Each row is where one point has got to under a steady rotation. How many ticks took it there?
The counts run from 0 to 147.
[-1.05  2.92  0.74 -1.17 -3.31 -3.85  0.95  0.77 -0.69 -1.13  0.34  1.56
  0.49 -0.17  1.02  0.76 -1.49  2.09  3.89  0.18 -0.15 -0.75  3.45 -0.80
  0.18 -0.05  0.21 -2.28  0.47  5.59 -1.34 -0.43 -2.02  1.54 -3.27 -0.87
 -3.95 -1.39 -0.36 -2.32 -1.48  1.23  0.29  0.97 -1.52 -0.07 -0.80  0.06
 -1.41 -2.75  0.20  1.78 -4.29  2.42  1.21 -0.55 -1.77  1.14  3.56  0.48
 -0.18 -0.21  1.04]	68
[-1.73  2.09 -1.98  0.34 -0.65  3.42  1.12 -0.76  0.44 -1.60  0.56 -2.02
  2.92  1.82  1.20  1.56  1.50  1.30 -2.03 -3.87 -0.56 -1.48 -1.97  0.95
  1.72  1.15 -3.57 -1.59 -1.40 -1.73 -2.49  2.60 -0.59 -0.49 -0.95 -1.12
  1.23  4.30  0.02  0.53 -0.32  3.09 -0.72  0.21 -6.15  0.82 -0.46 -0.26
  1.89 -0.01  1.20 -0.97  0.86  0.20 -0.50  0.43 -1.05 -1.91  0.06  0.92
  0.91 -0.20 -2.04]	19
[-0.99  2.35  0.56 -2.90 -2.28 -1.13  1.28 -0.41 -0.77 -0.19  2.11 -1.88
 -0.08 -2.72  0.74 -2.94  1.45  1.16 -1.98 -0.24 -3.00 -1.45  0.43  1.42
  0.23 -3.52  0.52  1.93 -0.42  0.77  0.42 -0.49 -4.91  0.53  2.53 -1.61
  0.10  1.35  0.74  0.50  0.08 -2.85  1.59  0.52 -4.38  2.14 -0.82 -3.29
  2.19 -2.76  2.51  0.38  0.58 -2.20 -2.74  0.37  3.44  0.90  1.44 -2.28
 -0.21 -3.01  0.20]	80
[ 4.00 -0.01 -0.98 -0.52  2.02  3.18 -0.14 -0.11  2.51  0.09 -1.55 -2.13
  2.82  1.32 -0.65  0.60 -0.30 -0.66  0.67 -4.48  0.65  0.13 -4.70  0.85
 -0.55  4.01 -0.56 -0.36 -2.22 -1.89 -1.09  1.06 -0.83 -0.12 -0.80 -1.03
  3.71  0.24 -0.53 -1.46  0.79  3.29  0.07 -1.48  0.95  0.36 -0.50  2.19
 -2.75  0.86  0.77  0.69 -1.25  0.62  0.79  0.71 -2.16 -4.42 -2.71  0.36
  0.85  1.41 -2.72]	23
[ 1.79 -1.82  0.59 -2.26  5.42  2.54  1.07  0.07  2.79  3.07 -2.81 -0.02
 -0.54 -2.55  1.97  0.12 -0.45  0.28 -1.86 -2.97  5.44  3.22 -1.70 -1.57
  0.21  2.64  0.37  0.83 -3.11 -1.06  1.52 -3.76 -1.72 -1.34  1.54  1.87
 -1.05 -2.01  0.46  3.49  2.11 -0.43 -0.29  0.61  2.16  0.04  2.14 -1.32
  0.97 -0.06  1.31  2.10  3.18  3.03  0.61 -1.54  0.03 -0.84 -0.97 -2.25
  1.16  1.37  0.00]	59
[-0.98  1.07  1.70 -0.12 -3.80 -5.20 -0.89  3.21 -0.17  0.24 -0.17 -0.67
  2.55 -3.68  0.89  0.59 -0.73  1.64  2.23  1.02  0.26 -1.28  1.83 -1.44
  0.60  0.50  2.36 -1.38  1.95  4.43 -0.32 -1.39 -0.99  0.91 -3.00  2.96
 -3.49 -2.82 -3.81 -1.41  1.46 -0.63  0.08 -1.48  0.64 -1.36 -2.74  0.09
 -1.43  0.63  1.61  2.39 -2.86 -0.76  1.87 -1.25  0.24  0.76  3.56 -2.89
 -0.96 -1.94  0.93]	69
[-0.44 -2.85 -3.37 -0.85 -0.22  0.27  4.31  0.61  0.60  0.69  0.79 -2.20
  1.09 -3.10  0.40  1.43  2.68  0.17 -0.76  3.17 -0.82 -0.66 -0.23  1.19
  0.16 -0.74 -1.78  1.66  0.51  0.05 -2.10 -4.19 -2.13  2.96  1.29 -1.20
  1.17  1.06 -1.85  1.18  1.97  1.71 -2.46  2.22 -0.49  0.64 -1.03 -1.45
  0.87  0.56 -0.76  1.13  0.02  2.23  2.41 -1.88  3.89  1.72  2.20 -3.12
  0.12  3.17  0.01]	87
[ 0.36  0.04  2.04 -2.15 -1.85 -3.01  0.78  0.33  2.67  0.37  0.24  3.48
  0.67 -5.01  1.07 -0.53 -0.21  1.92 -0.27  1.92 -0.89  1.78  1.98 -0.96
 -1.34  4.55 -0.30  1.29  0.47  2.48 -1.99 -1.99  0.53 -0.94 -0.34  0.77
 -1.71  0.70  1.06  3.61 -1.99 -3.72 -1.53  2.01 -0.80  0.00 -0.74 -1.11
  0.90  1.20 -1.18  1.03 -1.37 -0.59  0.90 -0.99  1.11 -0.03  0.11 -1.29
  1.47 -3.36  0.36]	32
[-0.18  3.62 -1.23 -0.17  2.90  6.10 -0.70 -1.42  2.67 -0.74 -2.37 -0.15
 -0.88  0.17 -1.44 -2.00  0.21 -2.09 -1.77 -3.06  1.46  0.97 -4.08  0.67
  4.69 -0.14  1.58  2.70 -0.80 -0.55 -0.79  1.21  2.29  1.86 -1.51  2.92
  0.28  0.42  1.15  1.12 -0.62  0.75  0.31 -0.93 -2.83  1.73 -1.83  0.60
 -0.20 -0.26  0.58 -1.16  1.77 -0.74  1.09  1.88  2.77 -0.80  0.13  0.44
  2.26  1.75  1.35]	16
[ 1.36 -0.13 -0.35 -2.13 -2.00 -0.34 -0.24 -1.21  0.81 -2.44  2.39 -2.36
 -1.18 -1.10 -0.86  1.77  0.37 -1.78 -2.30  1.72 -1.30 -2.48  0.81  2.96
 -1.70  0.11 -1.96  1.09 -0.68  0.22 -3.08 -1.06 -4.61  1.70  1.15 -2.82
  3.45  1.79  1.00 -1.15 -0.90  1.02 -2.11  0.97 -1.14 -0.82 -2.79  0.52
 -0.18 -0.91 -0.23 -2.22 -4.91 -0.36  0.37 -1.84  1.14 -0.03  1.64  0.02
 -2.78  1.23  3.54]	116
[ 0.01 -0.73  2.21  0.66  0.21  0.52  0.23  2.41  1.30 -0.09 -0.89  2.31
 -0.42  1.87  0.45  0.43 -2.46 -1.81  2.47 -2.49  0.24 -0.18  0.67 -0.44
  0.42 -2.47  4.32  0.86  0.10  2.16  3.28 -0.64  2.24 -0.71 -2.81  0.24
 -0.89 -2.72 -1.38 -5.90  0.19  3.55  2.57 -2.73  2.58 -2.67  0.69  0.37
 -3.18 -0.16  0.78  1.06 -3.10  0.07  1.62 -0.73  1.39 -1.39 -1.11  0.51
  1.93  1.01  0.00]	71
[ 1.08  4.46  1.63 -0.92 -1.47  0.78 -3.60 -0.35  0.39 -1.83  2.60 -0.52
  0.04 -0.22 -1.42  0.72  1.32 -2.00 -0.51 -2.25  0.65 -0.38 -1.11  0.60
 -0.49 -1.19  2.20  2.40 -4.23 -0.29  0.60  0.99 -2.26 -0.87 -0.42  3.85
  2.84 -0.79 -3.01 -0.94  1.44  1.26 -0.33 -0.92 -2.31 -4.66 -1.31 -2.14
 -2.19 -1.53  1.60 -1.46  1.38 -0.50 -1.81 -1.24  2.09 -1.88  0.38 -1.06
 -0.92 -1.25  1.41]	47
[ 3.02 -0.17  1.46 -1.91  1.74  1.30 -0.60 -0.96  4.55  0.23 -0.82 -1.29
 -2.32  0.43 -1.75 -1.70 -0.40 -0.71 -4.47 -3.91  1.17 -0.40 -1.83  0.31
  1.86  0.43  2.32 -0.04 -1.25  0.58 -0.07  1.87 -0.99 -1.09  2.70 -0.07
  0.93 -2.22  2.40 -2.02 -0.23 -0.89  1.05 -3.79  2.17  1.58 -2.03  0.46
 -0.33  1.84  2.83 -2.77 -2.74 -2.16 -2.47  0.64 -1.35 -2.90 -3.97  1.32
 -1.09 -1.35  1.57]	144
[ 3.08 -2.28  0.51 -0.50  0.83  2.89 -3.12 -1.73  0.32 -1.86  2.83 -1.35
 -2.55 -0.34  0.30  1.91  0.15 -3.35 -1.23  1.90 -0.32 -0.39 -3.38  1.62
 -4.21  2.16  0.77  1.88 -0.73 -1.99 -0.80 -3.10 -1.11 -0.87 -0.79 -1.79
  3.88  2.67  0.33  1.01  0.67 -0.93 -1.34  0.06  3.23 -2.76  1.99 -0.27
 -0.84  0.27 -0.90 -0.28 -0.64 -0.04  0.49 -3.34  1.97 -2.07 -4.28 -0.37
  0.24  1.63  2.58]	120
[ 1.75 -1.93  1.19 -2.72  0.53 -1.04  2.37 -0.94  5.27  1.48 -2.70  1.04
  1.88 -2.78  0.73  1.71 -1.31  0.13 -0.24 -3.91  1.65  3.45  0.01  0.59
 -0.56  4.38  0.86  0.24  1.82  0.78 -4.42 -0.37 -0.57 -0.77  0.01  1.09
 -0.99 -2.43  0.06 -1.44  0.22  1.23 -0.91  0.56  1.99  3.69 -1.46  1.43
 -1.60  3.13 -0.36 -0.84 -2.24 -1.70  1.84 -0.68  1.19 -1.63 -1.55 -2.00
  1.12  0.24 -0.59]	27
[ 2.82  1.94  1.69 -1.92 -2.77  1.27 -3.35 -0.76  1.17 -2.59  2.67  0.15
 -1.24  1.60 -1.02 -3.45 -0.74 -0.23  0.01 -3.62 -2.55 -1.42  0.31  0.63
 -0.04  0.09  1.26  2.29 -3.14  2.70 -0.72  1.90  1.95 -1.62 -1.12  1.25
  1.89 -1.25 -1.45  0.54  1.41 -3.62  1.15 -0.08 -0.69 -1.31 -3.21  0.95
 -2.95  2.74  0.06 -1.99 -0.44  0.96  0.77  0.96 -2.35 -3.43  0.29  0.07
  1.75 -0.03  2.64]	138
[-0.41  0.55  1.76 -0.89  2.47  1.72 -1.74 -3.98 -0.20 -1.42  0.87 -1.60
 -0.47  0.24  1.11  2.79 -1.81  0.76 -0.75 -2.10  1.39  0.41  1.24  1.30
 -1.46  2.96 -0.64 -1.11  0.53  0.54 -2.41 -1.03 -2.27  0.53 -1.40 -3.09
 -0.86  2.68  4.47  2.80 -2.90 -1.05 -3.14  0.48 -0.26  3.18  3.11  0.29
  3.10 -1.45 -0.73 -0.55 -1.59 -2.94 -0.50  0.13 -0.19  0.05 -1.29  2.19
  0.04  1.73  1.29]	122
[-2.67  2.82 -2.74  1.83 -2.93  2.28  0.74  0.80  1.68 -2.79 -1.72 -0.51
 -1.20  0.57  0.24 -1.98 -0.42 -2.19  0.42  0.98 -1.65 -1.58 -2.47 -1.01
  1.43 -1.82 -1.50  2.67  0.44 -2.32 -2.13  0.79  0.45  0.60 -1.21 -1.20
  0.50  4.19  2.52  0.41 -4.07  0.86 -1.10 -0.80 -3.72 -0.92 -1.23 -1.50
  0.38 -3.12  0.30 -0.64 -3.09  0.17  1.01 -0.52  2.97  2.42 -0.85  0.75
  0.26 -2.55  1.65]	13
[-1.64  1.03 -2.36 -0.22 -2.64 -1.62  1.82  2.64  1.19 -1.12 -2.82  1.06
  0.62 -2.15  1.08 -1.94  1.25  0.96  1.43  3.82 -1.25 -0.13 -2.55 -2.40
  2.83 -1.67  0.28  1.25  2.71  3.69  1.84 -0.04  2.88  2.12 -1.42  0.79
 -3.17 -1.13  1.01 -2.11 -1.10  1.22  0.45 -2.03 -1.32 -1.64 -1.96  0.15
 -1.07  0.55  0.69  1.39 -2.07  2.77  2.12  0.03  1.73  2.47  0.53 -1.93
  1.13 -3.13  0.28]	39
[-0.60 -0.64 -0.78 -1.29 -2.33 -0.06  2.42 -1.61  0.76 -1.31  0.29 -2.09
  0.67  0.41 -2.46  0.18  1.63  2.23 -3.57 -3.01 -2.60 -2.69  2.23  2.86
  4.27 -1.85 -0.64 -2.22  0.10  3.11 -1.81  1.67 -0.59  0.90  0.35 -1.26
 -0.28  0.00  1.73 -0.78  0.45  1.79 -0.17 -1.93 -3.30  1.59 -2.77 -0.79
  2.41  1.69  1.95 -1.99 -2.39 -0.26 -1.37  2.07  0.10  0.77  2.11  1.02
 -0.24  2.14  0.76]	111
[ 0.05 -1.59  0.76 -0.15  1.42  1.24  2.66  1.79  0.70  2.43 -0.99 -0.92
  2.78 -2.57  2.42  0.05  2.38  1.16 -2.32 -0.40  1.50  0.18 -2.51 -1.30
 -2.35  2.43 -1.99 -0.16 -1.24 -3.96 -1.18 -1.73 -4.73 -1.86  2.68 -3.74
  1.40  2.43 -0.41  0.76 -0.92  1.53  0.34  0.78 -1.54  1.66  1.40 -1.94
  1.10 -2.46  1.78  2.85 -1.33 -0.33 -1.76 -1.86  0.39 -0.98 -1.56 -2.25
 -0.60 -2.76 -2.15]	55
[ 0.84  2.26 -2.40  1.20 -0.47  4.50  0.18  0.24 -1.69 -2.11  2.10 -1.49
  1.91 -0.35  1.45 -0.03  1.40 -1.09 -0.86 -1.26 -0.67 -2.54 -4.48 -0.66
  2.17  1.04 -1.70  1.54 -5.17 -3.42 -1.45  0.70 -0.30 -0.14 -0.76 -0.54
  2.82  3.99 -1.51  1.72 -1.76 -0.69 -1.07  0.54 -5.71 -2.21  0.04 -0.34
 -0.13 -0.86  0.96  0.62  2.16  0.31 -0.58 -0.05 -0.62 -2.96  0.61  0.38
  1.41 -0.86 -1.43]	18
[-3.13 -3.27 -0.23 -1.55 -1.10  1.16  1.80  0.24  3.46 -0.28 -2.05 -2.34
  0.28 -0.83  0.39  1.75  0.63  1.93 -5.89  1.08 -0.07  0.05 -0.09 -1.28
 -0.63 -0.14 -1.39 -0.92  1.21 -1.32 -1.77 -0.70 -0.01 -0.74  1.43 -2.55
  1.63  2.44  3.35  0.34 -1.35  0.39 -1.72 -2.40 -0.08  0.23 -0.91 -1.31
  4.70  0.64  0.01 -1.50 -2.07 -1.01 -1.96 -3.01  1.32  1.87 -1.93  1.14
  0.25 -3.49  0.88]	147
[ 3.15 -1.90  0.51 -2.16 -0.17  0.95  0.58 -0.09  3.19  1.07 -1.80  1.55
  0.25 -0.67  1.48 -0.15 -0.45 -1.24 -0.48  0.60  0.01  3.91 -1.22  0.16
 -2.53  3.24  0.05  2.22  0.32 -0.45 -1.92 -1.70  1.33 -1.43 -0.18  2.09
  2.28 -1.44 -1.00 -0.36 -0.04  0.48 -0.66  0.49  3.68 -0.80 -1.24  0.62
 -3.84  2.24 -0.19  0.79 -0.78  0.54  3.96 -1.74  0.63 -1.31 -4.04 -2.48
  1.90 -0.44 -0.48]	28
[ 1.09  1.25  2.29  0.62 -1.26 -0.52 -1.79  2.18  1.01 -0.02  1.72  0.88
 -0.48  1.71 -0.35 -1.24 -2.66 -3.22  3.32  0.58 -1.75 -1.15  1.30 -0.88
 -2.37 -2.53  1.11  0.97 -1.43 -0.17  2.59 -0.58  0.05 -1.32 -2.22 -1.46
  1.18  0.14 -0.55 -2.65 -1.99  2.00  2.52 -0.42  1.24 -4.83  0.30 -2.00
 -4.00 -2.39  0.24  0.15 -3.38  0.60  1.18 -1.28  0.21 -0.49 -1.02 -0.06
  0.00 -1.77  0.83]	72
[ 0.49 -0.66  2.17  0.10  2.09  0.03 -0.17 -0.81  2.92  0.41 -1.11  1.93
  1.00  0.70  1.67  1.13 -2.50  0.94 -0.86 -2.20  2.94  2.39  2.32 -1.01
 -3.93  4.38 -1.51 -2.49 -1.77  0.30 -0.98 -1.28  0.18 -3.79 -0.23 -0.53
  1.85  2.36  3.10  0.78 -2.79  0.75 -0.86  0.75  1.48 -1.07  2.33 -0.36
  1.52  0.61 -0.33 -0.69 -3.07  1.86 -1.36 -1.94 -3.56 -1.36 -2.70  1.81
  2.32 -1.00  0.01]	30
[ 0.81 -0.02  1.07 -0.51 -1.87  1.15 -0.87 -1.11  4.15 -1.97 -0.83  1.00
  0.04  4.35 -1.62 -0.30 -0.31  0.50  0.92 -4.96 -1.80 -1.34  0.52  2.04
  1.77 -0.40  0.65  0.44  0.25  2.88 -1.21  3.66  3.37 -2.35 -1.96  1.92
  0.14 -0.21 -0.90 -1.60  1.55  0.61  1.10 -1.57 -0.56 -1.16 -3.32 -0.62
 -2.56  3.60  0.12 -2.50  0.94  1.18  2.49 -0.11 -1.53 -1.10 -0.57  0.42
  2.14  1.03  1.06]	137
[-0.43  1.88  1.05  1.94  2.32  1.91 -3.05  1.48  1.28 -0.34 -0.59 -2.83
 -1.74 -1.58  1.30 -2.69 -0.42 -1.61 -1.47  0.68  1.79 -1.13 -4.51 -3.66
  3.09 -0.26  1.22  0.53 -1.31 -1.74  1.66  0.31  1.13 -0.36 -1.46  1.42
 -0.13  1.63  1.54  0.02 -2.01 -1.08  1.67 -2.14  0.08 -0.65 -0.80 -0.59
  0.02 -1.45  2.34  0.49 -1.75 -2.65 -3.29 -0.26  1.10  0.17 -1.83  1.54
  0.41 -2.82  2.20]	11
[-3.87  2.61 -0.66  1.78 -0.33  1.56 -1.89 -0.54  2.66  0.03 -0.67 -2.36
  0.68  0.05 -0.51  0.87  1.51  0.79 -2.82 -1.41  1.85 -0.39 -2.46 -1.02
  4.95 -1.20 -0.22  0.32  0.53 -1.34 -1.26  0.74  1.21  0.44 -2.61  5.26
 -1.13  2.48 -0.81  1.57  1.78 -0.44 -1.57 -1.44 -4.05 -0.82 -3.12 -1.30
  2.27  0.55  0.64 -1.69  2.01 -1.85 -0.90 -1.48  3.70  3.17 -1.51 -0.15
  0.28  1.05  1.51]	15
[ 2.29  1.49  1.21 -1.24  1.98  0.27  0.06 -0.24  0.90  1.34  0.05 -1.69
 -0.10 -4.06  0.39 -2.41  3.41 -1.81 -0.92  0.15  1.04  0.29 -3.48 -0.12
 -2.60  2.51 -0.01  1.66 -3.15 -2.81 -1.07 -2.94 -4.92  0.10  3.54 -1.67
  3.19  0.35 -1.32 -0.84 -1.42 -0.80  0.63  1.24 -0.77  0.75  0.86 -0.75
 -2.20 -2.70  2.43  1.85 -1.38 -0.02 -0.43 -1.24  1.07 -2.97 -2.68 -4.03
 -0.01 -0.93 -1.27]	54
[ 0.80 -3.01  0.74 -2.19  0.36  0.11 -0.13  1.65  0.70 -1.86 -0.05  0.30
  1.10 -3.65  1.28  0.24 -2.20  0.60 -2.67  0.43  1.65 -1.28  2.87 -0.27
  0.15  4.33 -0.42 -0.56 -4.68  1.40 -0.52 -2.52  1.42 -2.71 -0.49 -0.63
  1.58  1.97  0.74  3.61 -0.38 -0.80 -0.07  0.56  1.30 -0.37 -0.39 -0.72
  2.53  1.20 -1.55 -1.59 -4.01 -1.19  0.66  0.48 -1.78 -3.12  4.37  3.12
  0.32  0.13  2.02]	0
[ 1.66  0.33 -1.05  0.53  4.19  0.85 -2.48 -2.65 -0.45 -0.98 -0.51 -1.57
 -2.41  2.46  1.90 -0.54 -0.72 -0.25  3.19 -0.36  1.08 -0.52 -1.62  0.85
 -0.37  0.87 -1.82 -1.01  2.33  1.32  0.06 -0.45 -0.45  0.66 -2.46 -1.58
 -0.64  2.39  2.68  1.30 -3.26  0.70 -0.05 -1.18  0.96  0.65  2.40  1.86
 -0.56  0.32  0.22  1.81  0.15  1.71  1.15 -1.22 -2.18 -0.35 -4.49  0.14
  1.38  3.47  3.84]	126
[-0.56 -4.03 -1.32 -0.41  1.83  1.36  2.54 -1.17  0.95  0.41  1.49 -2.72
  1.74 -1.80  1.71  4.47  0.90  0.44 -1.37  0.45  1.94  0.09 -2.42  0.73
  0.44 -0.55 -0.50 -0.93  0.48 -0.31 -1.64 -3.36 -0.99  0.03 -0.70  0.68
  1.04  0.40 -2.00  0.42  4.12  1.76 -3.28  0.44  1.31 -1.25 -2.07 -2.38
  0.41  1.57 -0.78  0.27  2.31  1.47  1.52 -2.88  2.19  2.13  0.59 -2.77
 -0.59  4.04  1.23]	88
[ 2.07  2.79  2.15 -1.74 -0.38 -0.45 -1.71  1.33 -1.65 -2.47  1.94  1.78
 -2.06 -2.13 -0.03 -2.31 -1.45 -0.29  0.56  1.87 -2.75 -0.60 -1.01 -0.75
 -1.23  2.83  1.48  0.73  0.73  2.03  1.40 -0.47  1.04  0.56 -0.05 -2.50
 -0.53  1.64  1.68 -0.02 -4.27 -2.67  1.69 -2.14  0.49 -0.27  0.86  1.50
 -1.15 -1.10  0.17  0.99 -4.79 -2.51 -0.87  0.46  0.54 -3.37 -0.28  2.17
  0.76 -4.21  2.50]	6
[ 1.53 -1.64 -1.17 -1.69  4.30  0.66  1.16 -2.46  1.25  0.85  1.66 -2.85
 -0.85  1.69 -0.39  4.34 -1.42  0.14 -1.86 -1.43  2.61  0.33 -1.13  3.73
 -0.35  1.05  0.09 -1.74 -0.93  0.45  0.08 -2.38 -2.07  0.16 -1.84  0.03
  0.69 -0.58  0.43  0.22  3.77  4.27 -3.18 -0.48  2.83 -1.35  0.56 -1.18
  0.71  0.05  0.42 -0.48  1.14  2.49  1.47 -2.21 -0.10 -1.03 -0.82 -0.63
  0.33  7.04  1.08]	89
